R: rows in 5 groups, each row roughly a mix of its group's directions:
R (173 x 10):
2  -13  -19  15  5  23  -8  -5  -3  -10
-6  -6  -4  18  9  28  -6  1  -3  -13
-15  -2  -6  6  -9  24  -3  -13  -18  -4
-16  5  11  3  -17  8  10  -11  -8  21
14  0  -2  -2  5  33  -3  -7  10  6
0  -17  -15  4  0  28  -2  -9  -7  -2
-19  11  2  -9  -18  -5  11  11  16  9
7  8  16  5  -15  -23  10  9  11  5
-6  -9  7  13  5  20  -20  -11  13  -7
-1  -3  -8  6  10  29  -13  -9  -14  -3
20  -13  8  -10  -9  8  -2  -7  -9  22
3  -6  9  18  20  -6  8  -11  -20  -5
3  -12  10  17  -6  29  4  -8  0  2
3  -3  4  1  1  -15  5  13  28  17
-1  17  26  21  4  3  0  -5  2  -3
-15  16  11  -1  -6  10  13  3  24  4
3  -11  3  17  15  -5  5  -14  -23  -9
3  -9  -24  15  9  20  -7  -4  -4  -6
17  -6  10  -13  -5  17  -2  -18  5  16
5  5  6  -10  -22  -26  4  3  -11  3
1  -12  -31  -5  -3  8  -14  -1  3  9
10  -2  -15  4  16  8  -16  -6  -20  -12
6  -14  0  -22  -8  -15  -5  -9  -13  15
-14  6  8  -13  -21  -9  11  -4  -3  20
3  5  15  2  -16  3  -1  14  24  15
1  15  19  0  -16  -1  7  6  6  24
20  -5  -6  0  -14  -26  2  -10  -7  -1
4  16  21  -10  -3  -22  7  8  0  8
12  -1  0  31  14  8  -7  -5  -1  6
2  -1  11  -5  0  -7  6  14  31  10
-3  7  12  -23  -19  -9  6  12  10  -7
0  11  6  12  -15  20  14  9  16  6
17  -6  4  -13  14  11  -11  -17  -10  14
1  -6  -7  24  12  24  -5  -3  6  -8
5  16  3  -11  8  -29  1  8  -8  -6
5  -5  -13  15  16  27  1  -6  6  -3
-2  7  10  -5  -16  17  -18  13  -1  17
0  -2  -11  6  6  0  -1  -12  -26  -21
23  -6  5  -5  7  15  -14  -13  2  15
1  -8  -5  25  -8  11  -8  -5  6  -21
4  8  9  24  18  7  -8  11  -10  -9
-9  -4  12  18  -13  21  -1  0  15  -9
-24  10  12  5  -17  0  19  3  0  -3
-9  5  -18  5  9  -13  4  12  7  -24
1  -1  -13  -4  9  10  -11  -11  -27  -13
-11  6  -4  -14  5  -15  8  16  9  -22
-16  2  -26  -1  2  17  -2  13  4  -8
-10  3  12  -15  -20  -2  -20  1  -10  11
-5  5  23  -15  -12  -18  5  2  9  11
-1  13  9  -14  -9  -29  0  9  4  5
21  -3  22  10  5  -8  -7  -5  -10  13
0  -5  -1  -4  0  -2  -2  14  29  21
-10  2  14  11  -18  13  6  3  16  16
-6  7  -16  14  12  -3  3  17  5  -22
6  6  10  -14  -23  10  2  8  12  17
-3  0  -19  -2  8  -10  19  8  14  -18
4  -4  -1  12  -1  34  2  -3  12  -2
-1  2  0  10  -5  -7  28  -13  9  -17
6  3  1  -22  -5  -21  -1  16  15  5
1  -8  -8  -29  -3  10  12  6  5  15
29  3  9  10  4  -8  9  -11  -11  -6
-10  15  -6  15  21  6  5  7  4  -19
-7  15  -3  18  18  11  2  6  8  -19
-1  -1  -12  -21  1  -19  0  -1  1  23
7  7  0  -1  7  -8  0  -13  -30  -14
18  -2  0  -3  8  30  -5  -7  3  9
11  -2  3  18  18  -2  21  -12  3  -11
6  11  13  27  0  16  2  -11  4  0
7  -8  19  -15  3  -9  11  -3  9  23
-7  -22  -2  -2  -11  -1  -15  -8  13  19
-13  -9  8  -4  -10  -28  -8  -1  15  4
-8  6  17  -15  -5  -25  8  6  8  6
11  -18  -11  9  -21  5  -4  -12  8  12
0  -8  -12  -6  25  -21  5  8  -3  -9
7  -3  -25  -12  4  -22  -9  0  -7  9
-2  0  -11  -26  8  -14  0  2  -18  9
-5  -4  -2  -18  -23  13  0  1  15  14
10  7  5  -24  -3  -23  1  12  4  -7
9  6  -17  -12  0  -29  -6  3  5  6
-7  1  11  -9  -12  5  4  12  26  16
-2  0  2  23  5  23  -4  -13  -9  12
24  13  13  -4  -16  -8  -1  5  -9  12
-12  7  3  -23  -15  -18  -8  12  -1  3
-11  11  9  -8  24  16  7  8  -10  -7
-6  17  31  -1  -2  -1  7  2  4  11
12  10  13  -14  -18  -20  -1  0  -11  -1
-3  -11  -24  -22  8  -5  2  11  -7  -6
-16  -10  -17  -9  1  -24  -2  10  8  1
-17  -2  -17  -12  12  -8  2  17  13  -9
-13  4  4  7  10  14  10  11  16  -22
-5  8  19  15  -1  22  4  5  11  -13
-19  -14  -17  6  5  21  -8  -4  5  -4
7  1  -12  15  18  -18  -8  0  -14  -13
-7  -11  -14  16  9  18  -9  -4  -7  -18
-1  -9  -11  -20  -13  -25  -2  7  -7  -1
10  -3  7  -14  -2  25  1  -17  2  14
-7  8  24  16  7  16  10  0  10  -6
8  -17  -10  -21  -17  -6  -8  -4  2  14
-25  -11  -6  -6  7  -5  -12  -7  0  21
-12  8  -12  -19  -15  -6  15  12  11  3
1  -3  -14  1  3  -17  2  -6  -21  -22
-14  10  -1  4  3  -14  18  2  6  -24
15  3  -11  -9  13  -26  3  -4  -12  6
5  6  23  17  14  13  6  -9  10  10
-5  4  6  -29  -13  -9  3  10  12  9
-1  5  23  -8  -13  -17  -5  -14  -15  0
-11  11  -3  24  2  5  4  18  8  -14
-4  6  23  -13  -16  -14  7  0  10  12
3  -2  -13  -16  3  30  2  -9  8  2
11  2  21  19  -6  7  -13  -13  -11  2
-12  3  -9  14  0  -23  -2  18  2  -15
-14  -1  -2  12  11  16  13  4  16  -17
-2  5  -3  -15  -26  3  -7  11  18  7
2  1  19  -9  -3  -3  -24  -3  -18  9
-4  -2  2  22  5  24  -4  -11  -3  16
2  3  9  -11  16  -17  16  -9  -19  -4
-3  3  1  -28  -8  -22  7  7  3  -3
4  -8  -10  -17  -11  23  -6  -7  10  13
4  -13  6  -19  -19  -10  1  -9  -7  17
11  10  27  2  -4  17  8  -9  5  7
-3  5  21  -3  -17  20  10  1  14  -3
-14  2  6  2  -20  17  -7  -5  19  12
7  3  -10  0  2  -28  5  7  -20  -9
-2  -10  -13  9  14  25  -10  3  1  -14
10  -25  -4  -23  7  2  -1  -3  1  14
21  -13  -3  -19  6  -1  -12  -14  -3  12
-9  -5  -18  -19  -4  -22  6  11  4  -6
0  -4  -2  -23  -20  0  12  0  17  10
22  3  4  11  11  -7  -11  12  16  14
2  8  -2  19  14  -15  4  11  5  -22
11  -17  -22  13  6  11  -11  -7  -11  -2
-10  -11  -28  -14  6  -12  1  12  0  -1
-2  10  2  -20  -11  -27  5  10  1  3
23  -5  10  -7  7  -11  3  -3  -24  5
-2  -14  4  9  4  14  -18  -21  -15  0
-1  9  -13  16  19  1  -1  11  7  -22
-6  -12  -5  18  9  27  -4  -11  2  -3
9  -14  -1  -20  -5  -3  -10  -9  -14  20
3  -6  -30  7  -4  19  -4  -1  -4  -10
7  8  13  -20  -16  -10  1  5  -20  6
-18  5  11  -8  -17  4  12  -7  0  21
-19  16  11  21  7  -9  2  6  -1  -11
1  5  -10  -17  3  -10  -3  12  -24  -17
1  2  28  3  -4  -9  -2  -11  -14  17
5  7  17  -3  -20  -19  10  -15  -8  3
14  -7  -11  8  18  2  -10  7  5  -23
-24  -2  -7  7  -5  6  19  -4  20  -4
1  1  13  3  1  10  0  6  23  26
-4  9  -10  -10  10  -29  -4  5  -8  -13
4  14  17  -19  -5  -14  12  4  7  14
-10  12  -19  2  7  1  5  10  3  -26
1  -4  -7  29  11  11  -3  -13  -13  3
-2  1  3  27  -1  19  -3  -13  -13  6
15  13  10  1  -12  15  -7  17  1  16
16  -2  -14  -6  23  18  -10  -5  -1  -3
23  -5  -9  -6  13  22  -9  -6  7  2
-6  0  8  1  -17  21  -18  0  -4  17
22  10  25  6  3  -7  4  -6  -11  -3
-4  8  -11  18  3  16  6  16  12  -16
1  3  -6  -5  -1  -19  5  -9  -25  -18
-5  -1  -3  -26  -8  -21  7  10  8  -9
-19  10  4  15  -11  -10  15  13  5  -13
-13  -2  -13  -17  5  -27  6  4  5  -6
8  0  -14  -6  14  -5  -9  -8  -26  -13
-9  10  -8  -12  10  24  -3  12  17  2
-9  9  6  -18  -21  4  -6  16  13  8
1  12  10  -15  -3  -31  5  4  -3  4
22  -5  0  -5  8  -2  -21  -1  -21  -1
5  18  17  -11  11  -16  9  8  -13  -8
-15  2  -13  -21  -3  -20  0  14  7  0
-12  11  9  15  -3  -20  6  4  14  -17
12  -1  -16  -20  -20  1  5  4  -16  -3
2  0  28  -1  -7  -8  -1  -13  -11  18
the one row of each list that fits no group (the others fit one group, some only roughly):
    j_776: -23  12  -7  14  9  7  7  11  1  -18
    j_769: -13  4  -26  -3  2  11  2  11  13  -15
    j_943: 9  9  4  20  12  23  1  6  13  -7
    j_626: -10  -2  -16  -1  16  -1  11  14  14  -19
    j_223: 7  6  2  28  7  -3  5  -4  18  -15
    j_229: -6  5  -19  8  1  22  -4  14  16  -8
    j_574: -5  10  -4  12  11  -16  12  7  5  -25
    j_26: -7  12  2  15  7  10  18  -12  -8  -20
    j_118: -13  0  23  0  -16  -16  4  -10  -9  11
    j_323: 1  -4  13  -2  3  -32  4  -3  -17  1
    j_555: 4  -3  -6  24  25  -2  -5  -3  -12  -3
    j_899: 13  -12  15  -10  -9  -10  -5  -17  -4  18
    j_411: 11  -1  19  5  1  -29  -3  -3  -11  3
 => j_26
    j_386: -29  -4  -8  -8  -11  -4  4  -2  13  -15
    j_73: -6  -4  -24  -14  5  -19  9  9  8  -9
    j_111: -6  -7  -3  -10  13  11  -13  -16  -25  -1
    j_908: -14  7  -8  -9  0  -16  18  13  19  -4
    j_666: 5  5  16  29  9  8  -10  -10  -6  2
    j_344: -13  2  -6  17  6  21  5  -5  21  0
    j_196: -3  2  1  -17  4  -28  8  -7  -15  -6
    j_187: -7  -6  -18  -14  -17  -22  5  8  3  2
    j_124: -15  -2  -1  -11  -12  -30  7  3  -2  -5
    j_409: -14  4  -20  6  -1  -5  0  14  16  -19
    j_188: -2  3  -1  -17  -9  -31  8  -5  -5  -8
 => j_111
    j_819: 1  24  21  19  -6  2  9  -2  -1  -2
    j_774: -3  1  -22  5  -2  -7  -3  18  16  -18
    j_228: 9  -6  -1  -16  0  26  -5  -11  -3  16
    j_858: -2  11  3  23  8  -5  12  14  5  -20
    j_218: 10  7  -10  -12  6  -27  14  12  3  -3
    j_515: -11  -16  -16  9  12  19  -7  -8  1  -11
    j_311: 18  -5  13  5  4  10  -17  -11  -4  20
    j_950: 5  9  33  4  -1  0  -6  -4  -14  8
    j_758: 13  9  -7  -16  -20  -11  -1  4  19  8
    j_624: 2  5  -13  9  19  -7  8  9  2  -26
    j_938: -10  11  1  -23  -20  -12  -3  11  7  -1
    j_449: 9  0  -4  9  20  -2  -18  12  12  -18
    j_100: 7  -4  7  1  -11  7  -18  -15  -18  19
 => j_449
    j_692: -2  -3  -8  28  19  -2  2  10  -1  -14
    j_835: -3  -10  -23  15  4  19  -11  -7  6  -9
    j_754: 7  11  -4  -26  -18  -13  2  6  8  0
    j_90: -10  -1  -27  -3  8  -6  -7  10  11  -16
    j_738: 7  3  29  6  2  -2  7  -7  -17  13
    j_503: 3  -6  -5  15  17  -22  -4  -9  -17  -6
    j_469: 1  -21  -17  -19  6  -19  1  3  3  1
    j_448: 11  -8  21  -6  -18  -8  -2  -11  1  18
    j_137: 12  6  17  -3  1  -24  12  -14  -10  2
    j_87: 16  -2  -1  17  7  26  0  -9  -11  4
    j_85: 3  2  1  -4  0  34  -5  -8  9  12
    j_29: 7  1  8  26  22  12  0  -1  -8  -4
 => j_692
    j_333: 3  -1  15  4  -13  18  -17  1  8  20
    j_70: 10  -1  -14  2  20  -6  15  8  7  -21
    j_517: -11  15  26  -3  -12  -13  -1  2  5  12
    j_76: 14  0  6  26  10  10  0  -3  -9  -17
    j_11: 7  10  13  -27  -10  -15  2  8  0  -7
    j_984: 9  -4  5  24  14  -21  0  -8  -7  -5
    j_149: -3  -8  -27  12  7  11  -7  -2  8  -16
    j_123: -6  11  -5  22  23  2  -2  6  -7  -15
    j_67: 5  6  23  13  15  19  -4  -10  -1  2
    j_155: -12  8  -8  -10  -8  -19  18  10  15  -4
    j_104: -5  -3  -11  0  -2  -24  -11  7  -22  -10
    j_954: 11  1  20  1  15  -3  -5  -13  -20  12
 => j_333
    j_433: 21  2  3  -8  7  24  -16  -7  -6  3
    j_185: 9  -2  21  12  12  16  -16  -6  -10  4
    j_354: -10  -7  -8  16  -1  27  -8  0  13  -9
    j_569: 4  -5  25  10  7  11  -8  -9  -1  21
    j_604: 14  3  22  10  14  7  -2  -7  -18  10
    j_51: 4  -5  -14  -23  11  0  -5  -2  -13  -20
    j_368: 19  -9  -6  16  8  10  5  -16  -8  -16
    j_616: 5  -23  -12  -1  2  -25  -7  -2  -9  5
    j_480: 17  -6  -10  3  23  -17  -6  4  0  -14
    j_28: 8  -23  -1  8  9  3  -23  -11  -9  2
    j_116: -12  8  -5  8  -5  -7  17  10  14  -23
 => j_433
    j_518: -4  -7  -19  13  9  20  -7  -3  3  -18
    j_177: -8  -12  -4  14  20  22  -10  -8  0  -7
    j_706: -6  0  17  5  -18  13  -14  -13  -9  15
    j_859: -13  10  1  22  -7  -7  8  14  15  -13
    j_189: 16  1  8  3  -8  12  -17  -4  -15  20
    j_437: -10  4  -17  -1  24  -12  -9  8  -14  -7
    j_151: -15  1  -9  0  9  -6  21  5  16  -18
    j_630: -18  9  -15  10  2  -9  3  19  5  -17
    j_35: -3  7  -21  6  16  -9  8  10  -5  -21
    j_75: 5  -13  -3  -9  -6  20  -3  -22  3  17
    j_556: 4  10  17  21  19  12  0  -7  5  -6
 => j_75
    j_789: 0  17  13  -11  -3  -26  -2  14  5  2
    j_453: 3  -7  0  3  -13  13  -19  -12  -13  21
    j_412: 8  -16  -6  9  16  0  -9  -22  -16  -3
    j_896: -5  -11  -24  -14  -7  -20  1  10  3  -2
    j_940: -9  4  -12  -14  -1  -24  13  12  11  -6
    j_538: 10  -3  19  6  -28  10  6  -4  6  4
    j_897: -10  -9  -26  -8  5  11  -17  12  2  -1
    j_960: 0  -12  -32  -1  4  4  3  3  6  -16
    j_217: -15  0  -15  5  7  -3  2  20  15  -18
    j_242: -9  -2  21  -7  -6  -8  4  0  21  18
    j_935: -14  -3  -24  -4  -5  -20  -3  8  4  -14
    j_130: -2  0  24  -6  -14  6  9  -15  -10  16
 => j_217
    j_588: -9  6  0  -15  -6  -29  13  0  3  -9
    j_290: -5  -13  -5  9  -6  25  -15  -14  -8  -6
    j_942: 21  -14  11  -15  -5  -6  -6  -14  -4  16
    j_696: -10  -8  -18  -10  -15  -24  -8  5  -4  -2
    j_801: 1  -3  -8  13  5  29  2  -4  19  1
    j_537: -4  7  -13  8  3  28  -2  11  15  -6
    j_314: 6  19  21  8  -7  -19  -2  11  6  -1
    j_513: -15  13  -9  19  7  6  0  14  9  -17
    j_402: -1  -1  4  -17  -16  -5  11  11  22  14
    j_373: 19  0  11  20  4  6  13  -18  -5  -7
    j_61: -3  8  18  4  -15  -17  15  0  7  17
    j_481: 17  -9  12  5  16  12  -13  -10  -15  4
    j_317: -15  5  -23  0  7  -1  4  16  1  -20
    j_901: -5  2  11  28  4  12  -5  2  9  -17
 => j_402
    j_761: 17  -4  3  -2  -4  31  3  -4  6  11
    j_419: 21  -13  -8  -13  11  9  -2  -15  -2  14
    j_44: -5  8  2  16  1  -19  10  10  12  -21
    j_372: -2  1  17  27  -8  15  -8  8  6  -2
    j_772: -14  -2  -14  4  14  -2  19  3  14  -19
    j_164: -3  14  8  20  0  23  -3  -9  4  -15
    j_955: -13  7  11  -19  -14  -6  -8  17  -14  5
    j_864: 10  2  28  4  -3  -13  5  -9  -12  12
    j_46: -7  9  29  -5  -15  -14  -3  -2  5  9
    j_572: 11  14  13  -10  -5  -25  14  4  -2  -8
    j_872: -12  -6  2  -13  -8  5  5  13  29  6
 => j_419
    j_874: -6  11  10  -10  11  -29  0  5  -12  -3
    j_635: -9  4  6  17  3  24  0  -4  21  8
    j_524: 5  -8  -7  1  -1  34  1  -4  7  11
    j_664: -7  12  12  -7  -17  -23  15  -5  4  7
    j_502: -4  10  7  -20  -6  -16  -3  20  14  -5
    j_558: 1  -9  -22  13  13  -19  -7  1  -7  -13
    j_618: -11  -3  -26  -2  5  3  11  15  18  -5
    j_803: -18  -2  -1  -14  -21  10  -8  5  15  10
    j_273: 4  6  0  -19  -16  -24  10  10  -7  -3
    j_945: -5  9  -3  18  0  -11  12  12  13  -22
    j_642: 13  -11  10  -8  -13  10  -8  -8  -3  25
    j_608: 11  -14  1  -17  -12  11  -3  -3  -6  23
 => j_502
